In the rows, 128 means zero.
Where one turn sends some rows of the set: a few examples, then the rows asked:
rezib: [119 138 106 131 171 127 172 143 136 127 119 144 143 134 111 125 134 148
 137 106]
Bufep: [158 157 156 130 145 128 150 124 131 120 125 114 128 128 128 125 104 135
 132  96]
ses: [123 142 107 124 169 130 177 139 132 134 121 147 141 133 109 125 133 150
 139 105]
vel: [131 133 102  97 150 141 150 109 122 122 145 129 122 116 129 119 116 172
 132 106]
mobip: [126 137 107  94 154 141 149 111 120 123 147 127 122 117 126 122 116 177
 131 110]
Sazi: [122 138 109 126 170 126 169 141 138 131 119 146 145 130 108 127 128 148
 143 103]
Dolom: [133 135 144 127 158 137 153 126 106 107 125  99 136 130 125  85 107 167
 138 110]
Luku: [130 141 115 148 155 125 162 119 128 142 160 120 137 111 148 129 121 148
 140 126]
vivez: [123 140 113 124 169 129 172 140 138 132 120 148 143 134 112 128 140 149
 143 104]
lebu: [148 158 161 136 141 130 156 133 120 118 126 113 129 133 129 124 101 139
 125 102]
luz: [151 158 158 138 151 127 148 126 129 117 129 112 125 132 135 128 107 139
 128  96]
Pez: [126 133 149 121 162 139 160 129 107 103 129 101 133 125 126  87 110 169
 139 108]
novut: [141 131 127 147 135 121 179 112 109  99 120 113 141 131 101 122 120 156
 128  97]
kotor: [121 139 106 125 167 134 176 138 141 132 121 143 139 135 109 129 132 149
 143 105]
tel: [113 141 106 129 170 129 175 138 138 130 119 145 139 131 108 120 133 154
 142 105]
kas: [128 142 118 150 154 121 160 123 123 141 161 127 137 114 151 128 124 144
 142 123]
tem: [134 142 117 151 151 125 168 124 126 138 161 126 139 111 146 131 121 147
 137 124]
Neku: [135 132 135 141 137 121 175 111 115  95 121 111 143 134  97 122 119 154
 131  95]
muf: [132 145 118 149 155 120 167 118 124 137 164 125 139 109 147 130 119 145
 143 126]
kiv: [123 133 151 128 156 137 159 127 107 111 122 104 131 129 126  88 110 169
 145 114]
Kosi: [131 145 121 153 156 124 169 122 124 143 158 128 139 112 146 128 114 149
 144 128]
Kag: [126 133 148 129 161 140 155 127 106 109 129 103 133 133 132  86 112 165
 145 109]
garof: [129 142 105  95 157 142 141 108 117 123 145 126 122 117 130 125 120 172
 137 112]
lifik: [135 138 152 124 162 138 158 129 104 107 127 102 127 131 128  88 111 165
 140 109]
zedo: [127 148 118 151 159 122 168 123 125 139 155 124 131 106 149 128 123 146
 143 129]
mib: [152 155 154 133 146 131 156 127 128 117 124 110 123 134 128 129 105 134
 125  97]
tarib: [130 136 102 100 153 141 145 106 115 123 143 128 125 115 125 126 113 176
 131 108]
tulid: [124 136 105  97 150 140 148 112 118 117 148 135 123 118 128 125 118 174
 138 113]
Rilu: [137 130 131 145 142 121 179 113 111  97 119 102 141 134 103 116 125 159
 130  91]
Fodun: [140 133 131 141 137 119 178 115 108  95 123 110 140 130  96 119 124 157
 127  97]
zev: [141 137 128 145 140 120 182 117 112  98 123 107 144 135 104 128 123 156
 127  93]
ruzep: [129 138 102  96 156 134 150 111 118 120 148 129 122 113 121 122 118 171
 134 114]
borud: [153 150 158 138 142 126 152 127 128 111 127 115 124 129 131 131 107 136
 129  94]

Neku goes to Dolom
mib goes to Fodun
Where do these go?
borud goes to Rilu
Bufep goes to novut
zev goes to Pez
tulid goes to Luku
garof goes to tem

Where one turn sends some rows of the set: a few examples, then the rows asked:
Lopu: [132 132 118  98 113 125 146 135 142 131 128 127 116 127 134 144 135 135
 106 135 139 133 114 133 104 146 124 141 112 135 116 126 128 121 164 111
 110 104 133 118 136 112 121 119 123 116 135 130 125 128 126 143 108 141
 147 112 111 121 120 130 104 164]
Kita: [120 133 100  99 140 136 143 110 132 106 122 114 133 124 124 114 130 159
 128 146 103 117 119 120 113 149 105 126 139 147 109 140 148 106 135 127
 128 127 118 131 103 117 113 116 123 127 128 130 114 144 151 126 117 146
 155 150 129 128 125 112 142 131]
Mim: [ 94 127 121 141 116 144 139 127 130 109 124 129 128 157 119 114 117 115
 117 124 120 121 120 133 116 144 133 148 131 132 149 138 149 122 144  99
 126 121 107 130 124 131 120 116 153 137 135 111 141 126 159 103 131 127
 147 124 107 124 120 152 114 119]
betak: [125 131 123  97 120 137 137 130 138 136 135 126 122 125 128 142 121 125
 132 125 142 142 133 131  99 132 129 129 119 147 133 117 117 120 142 130
 119 115 133 116 126 120 131 135 142 124 133 117 128 111 108 153 126 141
 155 106 126 130 129 135 105 160]
kurud: [124 148 106  95 132 117 124 137 126 115 130 120 132 121 130 102 115 141
 126 121 110 124 124 118 123 135 127 110 133 167  91 129 113 131 133 124
 135 132 110 128 109 124 129 114 113 120 103 129 104 133 140 119 125 153
 144 120 116 106 124 136 141 119]
tulup: [128 126 101 116  97 130 157 128 166 111 134 133 144 132 125 101 150 116
 116 123 113 142 124 122 126 160 121 146 122 157 117 134 120 100 125 123
 147 137 104 115 139 151  91 117 138 136 119 102 114 142 116 151 134 139
 140 137 109 120 108 142 125 117]
nebob: [146 134  94 127 100 147 138 105 151  86 131 134 127 125 116 105 148 114
 111 135 131 138 133 139 133 156 128 133 116 163 135 150 126 105 124 118
 150 130 125 140 122 148  96 117 127 131 133 109 126 120 129 132 115 144
 142 145 138 134 118 124 106 124]
poma: [135 123 114 121 130 120 117 132 133 128 144 141 135 130 133 121 137 122
 160 138 118 118 127 117 124 145 149 125 119 156 145 120 151 102 150 110
 126 107 110 124 117 145 104 148 137 129 123 113 152 128 128 112 111 116
 148 100 126 104  99 142 106 114]
Tubot: [106 125 121 116 125 119 124 148 128 111 117 141 136 149 116 123 126 114
 125 120 123 136 120 130 115 148 146 140 121 126 163 147 138 123 151  99
 133 129 124 120 124 140 100 116 159 131 128 128 123 122 152 108 133 141
 147 126  90 141 117 138 112 102]
fufos: [149 120 125 144 115 132 122 136 132 125 137 126 129 147 146 119 129 116
 130 125 116 119 126 133 138 148 110 145 118 121 141 123 122 116 134 106
 126 139  97 112 117 137 131 126 140 154 151 135 134 126 121 125 117 136
 164  99 109 126 141 116 129 118]
nel: [153 134 101 131 104 144 133 105 151  99 130 126 119 110 115 107 146 117
 110 139 134 140 127 128 138 152 128 129 122 163 131 151 129 101 119 123
 147 129 130 139 113 143  99 121 130 132 129 110 125 118 128 143 122 146
 136 151 136 134 114 130 114 125]
nivem: [137 127 109 126 110 144 152 119 138 101 136 114 127 121 142 108 133 105
 100 131 151 129 119 110 128 148 141 135 136 164 106 129 140  97 110 134
 138 125 128 138 138 116 109 138 117 133 121 124 121 123 158 139 113 126
 123 138 126 124 122 122 111 119]
nul: [ 92 145 122 127 116 133 143 128 114 123 129 131 146 155 124 144 111 122
 114 122 105 132 119 123 121 136 130 147 121 132 137 136 124 129 132 107
 120 118 114 138 122 145 114 126 135 138 120 123 135 134 155 114 124 115
 158 119 104 133 110 154 114  98]
Rivo: [137 137 134 106 144 125 133 133 116  76 135 102 148 130 125 102 127 154
 136 126 102 134 129 122 115 140 140 114 138 158 110 138 121 109 140 122
 132 127 132 114 113 127 117 135 142 142 126 150 115 120 144 123 123 146
 136 138 146 134 105 127 124 129]
Dez: [135 128 107 124 118 148 150 116 133  96 135 123 136 133 140 113 133  99
 106 123 146 139 126 112 125 148 143 142 129 159 111 131 137  94 108 138
 143 121 128 146 143 122 102 146 120 134 114 124 120 118 154 138 110 124
 127 136 130 128 125 119 107 122]
tufi: [158 133 127 139 125 119 107 131 123 122 126 134 130 141 156 128 132 114
 127 113 122 143 132 131 137 147 119 138 113 113 139 135 123 109 128 113
 128 121 112 130 114 128 124 134 132 135 135 135 131 119 126 125 114 140
 152 104 100 136 146 112 124 118]
kod: [135 124 105 108 130 133 151 128 143 120 142 132 155 132 146 127 135 141
 150 158 135 106 126 126 113 144 144 140 120 154 145 109 163 111 141 108
 114 124 130 107 119 137  98 137 128 138 138 104 131 134 135 110 115 127
 159 108 108 121  97 133 117  98]
ler: [123 138 125 123 123 128 145 112 114  93 143 115 153 128 137 131 131 152
 114 129 142 128 127 128 114 138 143 128 125 142 129 147 139 146 118 112
 128 131 123 110 141 144 124 158 125 131 114 157 147 121 136 145 100 134
 147 110 115 104 102 142 113 129]
Soge: [119 123 107 143 120 120 147  86 145  92 141 143 150 134 136 109 124 155
 128 129 126 152 132 129 109 135 126 137 142 159 135 123 143 121 118 122
 131 120 121 118 130 124 122 131 155 131 140 119 141 135 124 132 129 151
 150 105  98 118 103 152 120 142]
tor: [131 124 119 100 134 129 136 119 138 107 146 118 144 107 115  98 118 147
 119 142  97 171 136 119 124 148 132 130 137 157 104 121 134 131 138 134
 133 127 106 123 106 120 107 116 137 140 118 140 111 139 142 113 129 146
 146 119 132 127 112 137 127 140]
depa: [118 128 122 103 134 124 132 150 143 102 139 131 123 118 113  94 133 153
 140 132  95 139 139 130 117 150 131 111 150 160 125 122 136 137 142 107
 121 139 113 112 118 136 108 121 129 124 126 144 114 133 150 146 124 136
 155 134 144 112 128 122 122 119]
bovag: [137 145 111 120  95 124 140 135 141  94 134 137 130 146 134 119 164 105
 126 129 126 145 118 119 127 134 137 140 123 159 108 133 114 134 130 132
 145 116 121  99 127 150  95 128 136 136 120 133  99 152 143 150 134 126
 140 122 112 118 117 122 127  98]
bib: [108 126 110  96 141 132 154 114 131  96 131 118 135 122 125 110 132 168
 126 144  99 125 120 117 111 155 119 130 145 153 117 137 148 111 138 118
 120 127 124 127 110 121 108 104 123 134 127 130 110 143 145 122 114 153
 156 149 128 125 126 118 140 131]
tedim: [130 124 101 121 123  99 131 103 147 111 139 165 133 137 121 125 149 144
 138 135 116 143 118 124 119 141 133 129 117 152 131 139 145 131 138  90
 126 127 118 119 138 140 105 127 150 128 126 166 128 151 124 143 112 134
 161 105 124 101  99 137 117 130]
Baleb: [143 132 107 134 125 134 132 117 138 128 137 136 137 141 140 127 133 137
 129 147 131 122 123 136 139 138 144 134 122 149 139 119 176 140 151 122
 140  96 113 131 110 133 108 131 130 131 119 105 130 140 139 105 128 133
 147  95  93 106 102 134 112 130]
maro: [130 129 117 104 139 127 128 158 156 107 130 128 120 118 114  94 135 151
 135 132 101 133 138 138 120 145 119 113 154 152 116 124 139 132 142 114
 120 145 113 110 115 130 107 131 135 123 129 135 117 135 159 148 122 133
 157 141 135 110 122 120 126 123]
dapi: [145 132 125 108 146 120 131 147 121  86 131  99 152 128 129 101 124 151
 131 122 107 122 124 130 121 138 132 113 143 156 103 135 122 105 139 126
 133 134 132 108 114 119 121 137 143 138 136 152 120 126 145 124 120 144
 135 134 140 133  99 121 122 120]
zon: [115 148 117  98 135 120 135 137 121 105 131 118 136 123 133  97 116 150
 119 122 104 129 126 115 122 150 136 110 136 162  93 127 124 129 139 113
 131 127 112 126 121 124 127 113 112 123  94 137 102 129 148 120 125 157
 132 128 118 104 123 139 135 125]
rava: [126 141 117 115 135 129 134 137 120 119 127 139 148 148 125 127 123 107
 122 129 135 135 130 134 114 147 144 154 108 138 148 139 145 133 136  94
 123 128 133 127 124 125 109 114 143 144 124 141 127 117 147  95 136 127
 150 120 127 144 107 146 119  92]
dopug: [113 146 119 128 121 124 131 122 120 124 123 140 124 136 125 124 121 116
 111 127 113 137 121 114 119 145 126 157 105 146 158 134 124 120 143 103
 126 126 112 133 122 132  93 121 142 139 109 135 134 128 148 108 125 128
 157 108 129 132  92 165 119 100]
voraf: [161 138 121 131 117 123 129 119 140 128 125 133 136 152 155 121 124 117
 120 129 127 131 133 138 137 146 116 151 100 114 128 121 126 116 120 103
 122 142 104 129 118 124 127 118 128 147 133 136 116 127 132 122 116 143
 166 106 105 138 133 122 125 119]
rigu: [106 113 116 105 106 108 127 121 134 108 144 144 145 137 128 126 134 143
 146 131 145 135 128 119  95 153 144 124 118 146 116 129 142 127 123 102
 136 125  98 106 142 146 136 131 137 112 119 147 133 133 148 134 120 151
 124  98  91 118 122 132 117 130]
keli: [132 129  89 123 141 138 141 103 143  98 138 140 154 119 130 125 139 145
 137 149 139 131 120 126  97 152 130 127 111 150 132 151 146 121 128  86
 112 125 141 124 138 125 118 136 129 137 132 137 129 100 127 120 121 150
 134 121 103 112 118 140 137 131]
rugu: [136 142 113 108 114 123 145 126 146 138 126 126 129 148 128 141 127 132
 126 126 132 130 122 135 106 143 126 125 102 145 114 121 122 111 159 111
 123  97 126 116 130 119 136 121 145 119 133 125 119 121 107 148 140 149
 137 109 121 128 115 136 110 161]
kupor: [143 130 120 145 120 120 130 133 131 135 127 131 121 137 164 124 128 119
 120 121 120 125 125 120 134 156 106 149 110 125 140 118 124 105 134 106
 118 127 100 120 128 120 117 132 124 140 131 143 126 129 136 133 113 138
 158  95  99 123 140 113 135 106]
mani: [124 123 107 120 102 132 136 156 121 102 146 131 139 133 132 128 158 110
 123 116 136 124 108 116 123 149 131 137 143 166 106 147 131 120 121 124
 145 115 136 137 141 142 112 119 114 144 120 131 121 135 136 136 119 118
 118 120 120 122 139 111 119 109]
Dogi: [143 146 116 117  92 115 140 136 151 102 135 133 127 138 135 123 158 115
 120 135 127 148 115 123 135 132 137 138 128 155  96 132 120 128 126 132
 143 118 122 105 121 150 103 123 132 132 124 131  96 155 144 157 137 127
 135 129 109 124 112 126 123 103]
Likiz: [145 133 121 106 125 136 124 121 127 118 145 121 159 139 131 139 133 137
 144 146 119 112 117 128 131 130 149 127 108 138 133 133 148 121 143 119
 137 116 121 129 108 158 115 147 131 143 118 102 138 126 123 107 113 127
 152 109 101 116  94 147 107 134]
niz: [131 122 113 115 101 131 130 155 126 109 151 125 134 129 129 127 157 108
 128 124 142 119 108 113 126 143 136 134 142 164  99 146 136 120 118 125
 145 124 136 127 133 143 117 117 119 142 123 134 116 135 133 141 128 116
 121 131 130 120 137 115 122 108]
zifi: [121 133 129  97 113 121 152 126 125 125 134 120 121 140 135 136 137 124
 125 127 143 124 128 129  98 139 134 138 120 148 132 125 125 109 153 130
 117 107 130  95 129 113 128 124 145 118 145 131 135 133 102 147 112 133
 164 112 137 122 123 130 107 145]
Riram: [146 126 125 133 120 122 129 128 130 126 128 135 137 146 159 127 124 122
 127 115 109 127 131 127 132 149 113 144 119 114 133 126 121  94 121 101
 113 140 110 133 125 133 127 129 123 140 145 126 140 124 127 130  96 129
 168 114 104 131 142 118 117 111]
Lupo: [142 126 115  94 135 123 126 122 136 112 143 113 147  99 118  94 119 138
 116 140 105 164 136 126 120 153 124 135 138 154  98 126 131 123 136 140
 137 134 103 119 102 114 106 117 137 133 127 136 128 142 137 109 121 144
 147 120 131 132 111 132 125 134]
tek: [128 135 110 106 114 123 157 130 142 128 125 132 121 135 138 130 120 131
 107 126 138 125 130 138 113 140 138 124 121 155 132 117 117 120 159 107
 109 117 146 110 133 111 123 120 129 112 148 127 125 122 105 149 110 141
 169 114 121 113 118 127 100 141]
Fav: [129 122 103 113  99 120 148 125 167 114 134 130 135 122 125 102 149 113
 120 127 118 139 119 116 129 154 128 137 130 159 118 138 121  89 124 126
 141 139 114 112 129 148  95 116 137 128 126 102 114 145 112 153 131 139
 142 148 104 118 112 141 123 111]
sulod: [137 137 120 106 122 111 133 123 135 114 122 137 134 144 154 122 134 145
 137 138 138 108 128 131 124 146 154 133 117 144 145 117 166 108 143 107
 129 116 118 121 121 140 102 133 120 110 113 101 131 134 155 116 103 147
 149 114  90 115  98 135 101 113]

ler goes to rigu
Lopu goes to zifi
niz goes to Dogi
Where do these go?
sulod goes to poma
kupor goes to fufos
dopug goes to Mim
Dez goes to mani
dapi goes to kurud
Rivo goes to zon

